In the data rows, the value 500 means zero.
A hidden rule labels the rows of this table. It goes by one to three of the table's principal directions, not those with the most spread.
[461 565 341 449 370 529 470 590 337 347 575 318 364 541 477 460 349 356 575 553 495 394 538 567
 506 528 425 600 419 280 651 509] moss
[279 828 665 491 515 535 520 625 320 749 583 720 590 414 759 558 493 705 544 639 434 592 529 273
 702 871 361 331 337 624 452 418] lamp
[299 388 393 346 513 435 510 561 460 530 332 353 473 389 544 634 565 406 424 433 458 761 352 564
 561 419 600 622 321 411 401 492] moss
[586 498 366 503 424 437 479 575 353 377 546 362 425 493 447 408 472 342 652 453 550 352 615 541
 519 482 388 669 507 313 611 469] moss
[323 772 475 375 530 441 525 571 474 339 744 581 443 470 522 486 257 674 399 597 580 420 488 391
 509 882 182 449 459 432 588 479] lamp
[712 623 601 730 432 681 308 525 188 637 571 667 444 630 556 340 548 414 741 518 484 269 835 475
 595 499 565 537 641 465 707 554] hut
[467 407 516 569 386 633 541 426 715 581 384 360 538 557 572 700 550 466 459 528 475 619 337 569
 458 296 727 351 492 573 426 535] hut
[678 562 599 803 572 434 351 456 246 805 494 794 397 590 661 356 690 490 792 492 357 403 811 411
 556 456 615 492 612 737 553 485] moss
[387 234 261 403 465 405 554 456 539 415 274 213 437 413 417 660 539 343 464 477 439 798 332 699
 394 214 692 630 410 397 322 550] hut
[669 230 460 692 637 503 462 295 579 605 328 573 394 624 379 428 629 517 467 485 299 654 531 695
 318 167 797 502 706 699 390 621] hut
[115 268 621 195 503 590 594 417 926 570 208 385 724 417 554 891 524 544  75 483 548 946   0 494
 468 294 823 280 212 586 176 533] moss
[619 314 542 524 474 414 468 439 453 442 459 470 444 611 453 450 466 399 504 474 478 444 491 532
 465 326 704 512 504 524 516 536] lamp
[373 537 654 442 592 601 486 409 704 539 500 676 600 460 582 672 509 652 301 549 558 627 369 414
 501 576 547 357 500 665 421 546] hut
[482 338 515 306 477 434 526 561 462 402 397 381 617 422 385 491 502 389 426 394 600 539 421 509
 544 418 547 611 383 327 431 482] lamp
[674 345 489 576 445 491 553 455 554 479 436 379 515 539 412 474 557 432 549 467 459 473 474 597
 442 314 646 510 573 521 481 516] hut
[540 348 440 475 520 295 426 543 264 559 352 488 497 385 509 477 673 297 691 367 526 553 623 482
 564 346 599 721 419 436 430 456] moss
[849 548 534 689 590 507 380 500 381 511 613 700 494 563 397 169 619 436 720 373 582 124 877 456
 509 508 283 661 754 476 687 459] hut
[272 339 287 303 502 373 534 534 438 493 260 301 497 292 456 678 591 367 481 460 451 854 352 616
 459 332 640 661 293 386 286 509] lamp
[368 529 768 365 600 680 651 426 999 536 532 585 670 513 526 700 474 824  17 496 483 654  71 473
 481 631 616 186 490 769 440 531] lamp
[476 394 267 494 558 383 581 509 515 471 410 335 407 439 397 462 552 485 507 452 393 659 465 666
 421 415 442 639 534 436 410 491] moss
[529 497 551 580 501 456 444 426 517 529 526 596 446 565 554 531 495 508 533 515 504 455 533 459
 453 456 604 428 538 614 517 525] moss
[297 468 475 351 582 436 535 506 675 501 431 476 541 372 591 673 566 519 355 433 560 682 320 456
 543 534 445 536 388 529 402 456] moss
[296 407 354 400 559 521 519 465 619 544 319 406 504 374 491 679 593 494 386 475 460 820 353 616
 440 380 582 555 438 483 330 540] hut
[298 464 429 267 511 376 521 547 469 335 465 446 623 332 513 577 426 405 488 531 708 558 472 362
 553 575 242 608 315 321 361 421] hut
[480 581 433 397 524 455 594 607 389 406 572 428 492 413 387 419 426 594 444 507 443 541 468 568
 524 688 373 584 489 391 520 496] hut
[495 665 543 532 502 560 495 525 518 492 625 571 499 476 599 533 487 555 524 549 531 411 525 423
 554 668 375 469 518 551 598 477] lamp
[606 792 569 517 483 259 510 654 187 411 831 654 417 558 502 203 297 608 670 525 529 123 728 302
 588 906 177 494 497 454 708 385] lamp
[637 363 443 451 461 474 488 558 468 433 405 380 643 390 410 425 645 266 658 353 679 371 618 485
 555 349 371 717 495 300 485 418] moss
[374 645 380 517 558 419 542 471 563 437 629 530 355 513 508 524 365 678 430 585 442 563 466 529
 401 675 353 434 562 550 503 523] moss
[580 655 516 658 367 745 499 521 523 519 602 450 523 580 603 505 463 479 628 623 530 329 594 474
 560 561 359 417 579 463 628 486] lamp
[403 528 339 354 417 204 575 610 319 304 582 343 447 434 452 438 314 424 611 529 578 428 521 431
 492 619 275 586 343 300 466 404] lamp
[453 316 676 395 490 691 591 424 877 526 361 411 670 539 495 673 541 538 193 469 499 641 165 540
 500 336 745 332 433 609 409 534] lamp
[590 554 699 503 441 466 532 445 635 328 726 584 516 699 472 425 233 623 378 568 620 217 450 363
 455 635 450 269 551 560 611 499] hut
[385 458 546 444 566 667 591 429 927 616 356 472 680 352 555 765 706 592 308 448 523 738 241 533
 471 416 570 401 495 658 344 494] hut
[745 169 624 587 442 758 481 308 864 462 339 405 625 673 374 538 588 353 374 446 555 416 382 623
 375  54 818 406 633 574 491 591] hut
[620 700 547 697 496 509 333 571 151 644 610 725 450 533 687 324 577 389 859 544 530 233 896 311
 658 627 288 594 532 499 660 423] lamp
[482 575 587 551 488 522 507 525 428 632 510 573 501 531 580 496 511 573 518 546 402 530 497 460
 551 563 581 401 462 598 501 495] lamp
[541 628 725 456 551 506 507 456 620 431 692 730 571 609 393 399 316 749 302 514 587 326 481 392
 428 705 466 282 595 588 554 537] moss
[576 330 401 594 515 368 504 455 447 576 344 440 514 434 487 512 666 396 666 432 498 606 585 549
 475 297 561 611 556 503 354 480] lamp
[226 667 431 264 524 272 538 648 311 454 559 512 483 310 545 563 408 568 474 503 527 630 438 398
 570 779 356 561 272 407 441 434] moss
[502 418 403 458 521 431 528 488 683 367 501 386 518 430 545 561 556 374 517 420 654 432 462 462
 518 454 287 628 498 441 511 419] moss
[377 502 417 334 498 410 571 627 460 449 454 383 622 319 539 513 544 400 556 459 618 531 485 402
 626 588 214 649 332 332 415 364] lamp
[398 373 569 444 565 309 537 518 412 664 341 549 575 449 536 511 584 547 471 428 463 719 454 443
 569 456 613 485 397 552 284 460] moss
[751 302 396 688 469 547 464 415 540 567 352 382 438 535 376 482 708 362 630 375 413 517 568 726
 383 151 774 607 693 524 511 575] hut
[412 742 364 414 420 194 560 643 184 309 749 458 350 472 448 379 209 589 623 591 512 367 598 428
 481 843 247 520 419 337 571 447] moss
[375 491 526 409 467 723 566 529 565 581 375 402 613 444 441 619 518 589 321 537 416 754 324 625
 514 475 661 427 449 451 396 576] lamp
[483 501 552 374 498 623 532 484 689 339 581 461 520 617 298 437 301 625 206 470 554 434 361 586
 401 547 503 397 563 395 569 577] hut
[588 604 368 632 530 384 428 431 376 389 651 610 340 516 503 420 429 481 702 600 512 339 722 470
 392 570 332 563 622 540 581 512] hut
[694 474 554 714 490 745 411 382 469 559 497 602 468 671 434 397 496 511 551 602 415 416 656 596
 419 366 632 426 706 562 563 622] lamp
[648 655 351 615 400 562 369 577 218 359 645 475 457 466 507 376 473 293 849 534 695 191 881 453
 568 584 157 732 621 217 692 471] moss
[423 372 439 460 527 387 550 436 583 478 393 451 551 426 459 604 522 517 468 487 550 677 430 522
 429 403 536 498 504 503 307 511] lamp
[627 358 624 594 553 797 507 327 862 581 381 539 605 561 404 609 638 594 289 471 453 611 354 658
 380 271 790 363 700 678 454 633] lamp
[542 503 453 581 445 477 453 508 469 515 517 456 418 567 566 478 512 396 616 473 510 395 572 490
 516 439 488 528 505 478 580 471] hut
[437 333 473 451 581 346 593 418 601 516 393 450 420 493 396 596 500 650 288 463 326 809 264 665
 370 397 819 437 514 647 343 593] lamp
[485 357 475 502 472 761 523 424 752 519 338 353 591 498 437 656 587 475 348 479 509 677 347 665
 450 283 656 475 574 464 426 588] moss
[564 675 595 563 430 597 427 540 466 506 630 601 568 506 641 478 506 419 668 542 644 223 656 311
 603 616 301 478 484 491 643 420] lamp
[810 298 705 680 523 732 438 411 597 684 344 595 684 587 472 396 760 387 566 404 510 384 612 508
 552 210 682 497 650 610 500 511] lamp
[424 251 500 383 637 446 602 444 735 565 282 429 579 407 425 603 654 561 257 374 420 821 242 618
 462 331 684 529 470 599 291 518] lamp
[594 398 474 539 511 468 422 399 454 404 531 545 327 739 257 312 302 554 379 492 415 429 551 656
 286 363 706 431 638 464 561 642] hut
[529 515 467 711 547 608 357 360 478 648 442 661 404 533 598 592 626 488 624 567 433 583 644 546
 422 363 656 480 641 659 488 598] moss
[750 576 582 724 535 415 416 476 285 627 588 721 432 608 451 263 546 559 711 472 426 296 788 467
 467 517 543 478 683 609 586 507] moss
[656 446 302 597 369 488 537 533 410 382 519 243 380 550 394 422 463 364 660 499 454 400 570 667
 442 384 485 619 585 338 592 512] moss
[215 409 371 154 507 297 619 528 672 227 496 295 478 444 331 598 251 577 167 452 592 679 188 563
 384 562 451 492 337 320 377 511] hut
[320 620 559 413 505 629 563 491 670 471 586 524 501 605 465 525 283 734 219 601 462 574 328 514
 447 667 455 275 486 510 489 551] moss
[552 365 598 529 610 646 505 423 715 706 303 568 617 438 481 585 774 535 383 395 399 690 383 590
 477 299 759 475 546 696 397 540] moss
[354 486 471 461 551 232 441 593 193 668 385 580 500 346 701 531 651 380 715 450 509 634 625 331
 675 535 442 654 300 497 369 384] moss
[226 525 419 348 528 211 580 590 419 547 426 466 581 279 682 629 548 470 598 508 586 683 452 305
 623 630 264 562 249 473 276 337] lamp
[712 731 743 772 466 765 418 453 466 712 650 766 490 668 590 420 534 651 586 602 373 291 650 456
 513 594 656 270 675 747 691 566] lamp
[638 380 519 595 469 695 501 358 786 411 501 430 477 646 441 542 478 476 388 530 496 424 407 614
 379 308 626 411 644 576 573 581] lamp
[360 546 569 361 551 276 652 550 485 468 599 521 425 594 417 389 251 771 255 549 326 586 293 487
 455 718 531 309 381 585 439 486] hut
[233 863 327 410 499 370 457 680   0 455 700 584 280 452 556 381 225 617 608 708 370 541 675 447
 563 937 224 562 346 334 578 500] hut
[518 510 551 540 566 612 412 474 354 627 432 652 493 483 505 473 587 501 525 555 376 581 581 529
 506 462 656 519 497 593 494 568] hut
[552 423 653 593 456 284 463 526 292 735 397 602 559 492 692 509 658 398 736 446 488 498 596 318
 640 408 679 466 369 640 400 400] moss
Which label does each new row get?
[517 494 699 412 513 426 553 470 657 392 617 593 607 581 456 460 349 630 325 480 639 362 406 361
 494 614 445 338 503 546 498 474]: moss
[418 361 169 284 438 159 554 618 316 206 472 179 389 383 356 420 384 252 612 416 596 476 512 560
 465 445 282 802 331 154 467 410]: lamp
[587 596 281 609 449 287 497 536 291 389 645 429 271 539 463 357 398 446 738 538 433 336 679 544
 415 562 350 600 559 433 611 467]: lamp
[563 356 531 460 483 663 520 504 559 529 358 396 601 481 405 511 603 436 417 439 470 586 417 618
 515 334 663 548 501 445 466 545]: hut
[607 184 459 563 629 557 446 341 651 585 251 492 465 521 353 537 710 456 376 361 390 734 434 737
 361 122 866 590 656 602 390 636]: moss
[348 526 454 376 602 373 549 518 558 466 500 537 534 365 561 551 516 532 455 512 532 588 434 406
 523 614 311 547 385 539 405 422]: hut
[407 756 426 473 475 659 520 556 570 411 666 494 486 463 541 512 395 564 493 615 539 393 518 464
 505 734 195 474 499 434 620 473]: lamp
[446 543 509 518 533 411 528 489 479 561 512 559 472 490 506 521 487 626 474 505 451 599 482 498
 475 569 537 437 525 571 434 514]: moss
[447 614 521 533 492 467 470 531 342 564 545 599 498 500 574 463 456 536 600 579 499 479 612 404
 547 615 409 464 466 502 482 475]: lamp
[297 679 488 450 463 617 557 538 501 491 590 481 451 514 620 593 339 615 407 703 394 587 377 474
 535 704 418 365 378 537 520 507]: hut
[512 380 665 336 475 351 522 513 559 420 487 509 633 503 440 496 450 469 395 387 655 415 395 381
 527 469 589 452 386 472 457 455]: moss
[365 603 415 403 496 364 528 595 342 489 529 487 494 406 502 473 441 520 563 521 513 543 543 443
 530 646 341 548 391 400 447 442]: moss
[300 313 246 321 504 484 539 496 619 390 292 229 509 303 457 729 587 342 422 445 556 809 324 652
 455 313 517 699 393 330 337 518]: lamp
[580 541 629 409 525 579 572 534 658 377 621 499 583 501 422 466 447 601 313 449 559 380 378 492
 539 647 433 473 543 499 615 496]: lamp
[475 461 513 422 438 530 620 477 766 354 558 349 521 590 392 534 336 599 283 500 536 477 283 563
 409 503 507 356 519 464 505 517]: moss
[517 338 494 382 518 209 532 552 423 418 452 441 541 451 474 421 513 374 550 376 604 444 503 401
 556 452 426 626 381 419 430 392]: lamp
[710 289 613 524 586 503 509 437 705 566 385 532 596 523 383 420 701 462 419 297 499 447 449 554
 463 275 674 533 593 611 488 491]: moss
[538 576 467 565 479 591 514 472 558 476 564 497 470 548 443 480 444 576 488 558 472 463 517 560
 422 529 473 434 600 507 537 543]: moss
[343 525 455 400 553 246 564 575 443 477 503 492 561 309 665 602 546 483 581 477 628 590 488 321
 644 668 233 609 366 475 376 360]: hut
[479 585 444 512 459 676 431 468 605 355 593 481 506 506 553 573 433 424 517 565 681 370 564 462
 505 544 279 537 566 385 606 514]: lamp
[373 587 399 440 481 459 553 553 513 446 564 413 399 520 505 501 381 554 436 538 433 532 416 537
 474 607 411 476 433 455 535 485]: moss
[448 684 433 522 535 672 472 505 448 480 591 565 432 471 495 504 446 588 484 636 409 527 546 561
 468 649 408 504 549 508 582 568]: hut
[264 368 247 388 570 212 504 529 391 502 325 379 422 287 646 650 627 311 630 472 500 769 473 470
 548 412 396 740 290 452 308 405]: lamp
[485 293 486 303 504  84 581 606 310 426 414 375 510 430 381 403 476 429 486 322 518 565 422 480
 546 458 592 633 327 382 380 420]: moss
[428 557 506 526 567 593 488 340 680 459 574 607 340 600 425 619 359 736 249 622 337 652 333 651
 275 517 765 300 613 713 518 685]: lamp
[499 423 479 591 633 349 402 497 266 770 329 659 419 432 590 462 747 447 651 411 335 681 637 506
 554 384 681 630 469 642 409 493]: moss
[455 333 380 410 510 298 574 530 392 453 393 345 432 445 440 497 500 436 495 475 392 667 405 589
 484 408 601 608 392 460 393 489]: hut
[118 813 258 318 524 303 517 594 373 360 670 494 325 331 547 645 281 664 456 600 527 670 458 477
 448 878 234 532 385 379 484 504]: hut
[582 586 655 651 628 423 422 403 533 664 582 820 436 590 560 439 558 673 500 471 437 433 598 413
 444 561 602 361 629 784 533 522]: hut
[508 604 473 503 503 267 484 639 146 488 624 544 388 522 582 298 411 457 681 514 465 349 677 369
 640 706 288 610 401 422 594 393]: lamp
[340 432 401 407 426 307 550 508 502 427 467 352 418 503 562 602 392 427 498 535 489 580 367 476
 468 451 542 470 320 473 423 457]: lamp
[565 464 494 588 448 376 489 540 284 553 489 477 457 532 594 432 518 397 696 520 471 442 620 435
 592 476 490 552 455 485 500 443]: hut
[524 560 529 566 646 420 440 451 399 606 513 746 465 459 514 431 580 593 559 520 422 534 628 453
 465 563 503 513 556 665 461 515]: hut
[467 443 489 351 487 388 515 501 546 274 559 439 535 449 456 539 389 439 436 477 679 425 442 433
 496 539 392 564 444 388 505 477]: lamp
[679 355 436 706 475 762 410 368 555 571 369 453 425 619 425 501 620 397 548 519 380 536 571 722
 386 179 764 525 692 538 543 639]: lamp
[357 485 832 425 603 707 581 367 971 667 446 679 658 561 569 733 521 820  40 522 417 734  97 470
 463 523 822 118 477 864 387 580]: moss
